(in the rows, 128 means zero)
Each named turn below is shown by a few rows before and after it. Which turns, in which order, take the first row of each later pair to the second? The first pair is answered.
E (before -> after):
[136 133 177 138 115 119 161 132  88 150 116  65 103 136]  ->  [123 178 111  94 156 124 137  95 121 131 110  58 161 100]
[109 104 137 164  94 147 131 155 100 107 137 180 114 136]  ->  [131 122 124 135  91 112  81 128 164 160 144 122 146 128]
[120 116 102 145 128  93  80 106 173 151 146 151 143 154]  ->  [ 92 121 104 154 145 130 117 112 132 103 135 192 131 146]
J (before -> after):
[109 132  97 138 125 115 105 115 147 111 144 147 144 137]  ->  [115 152  96 112 155 129 121 116 128 108 127 138 153 124]
[ 91 100 104 139 138 151 134 140 105  86 154 214 137 130]  ->  [ 82 115  90 124 152 153 138 127 105  78 148 203 144 121]
[128 106 147 153  90 125 121 142 127 120 137 151  99 144]  ->  [122 120 117 142  95 123 103 128 152 122 151 156 128 139]
M (before -> after):
[176 143 126  65 150 106 135  94 144 171 110  61 161 117]  ->  [182 128 150  74 163 132 176 105 102 152  94  77 137 115]
[ 89 152 119  96 146 148 119 124 108  92 125 141 143 128]  ->  [100 161 119 101 147 152 104 122 125  94 126 141 148 130]
[139 147 108 113 140 131 127 122 115 123 122 108 144 119]  ->  [132 135 117 116 147 138 144 122 112 118 123 119 136 121]
Pairs:
(2 to 3 turns a pair)
[126 129 124 178  94  92  91 101 180 132 146 180 124 160]  ->  [180 157 158 122 176 154 176  98  79 128  84 120 112 127]
J, J, J
[124 106 156 157 112 148 156 151 106  93 149 164  97 138]  ->  [163 151 128  99 140 109 107 109 172 154 153  76 159 120]
E, J
[156 121 127 112 106 122 123 104 188 141 119 109 129  82]  ->  [149 129  98 103 120 139 128  94 174 121 117 126 140  74]
E, E, E
[110 102 149 182 101 131 124 155  98 113 140 179 104 157]  ->  [126 158  85 115 180 160 130 113  78  92 115 135 155 118]
J, J, J
[106 148  79 152  94  80  99 131 195 129 180 171 165 133]  ->  [151 179 102  75 180 154 185 124  90 117 106  98 154 112]
J, J
[154 113 184 133 104  98 117 147 107 181 123 105  73 139]  ->  [157 135 152 111 115  78  82 114 140 193 125  75 122 119]
E, E, E
[ 51  76 134 164 125  99  92 136 133  84 173 199 129 140]  ->  [127  54 219 140 126 109 149 157  79 143 120 105  80 152]
J, J, E
[107 122  95 150 104  88  83 132 174 137 153 142 165 130]  ->  [120  99 141 158 116 142 173 163  64  98 112 166 114 128]
J, E
[161 112 143 124  92  96 114 153 178 182 129  95 136 138]  ->  [117  92 123 162  79  97 120 161 168 133 154 177 114 152]
E, E, J
[ 79 128 111  88 138 138  99 123 143 124 146 162 165 102]  ->  [ 80 122 129 109 131 152 126 134 110 102 130 173 149 110]
E, E, E
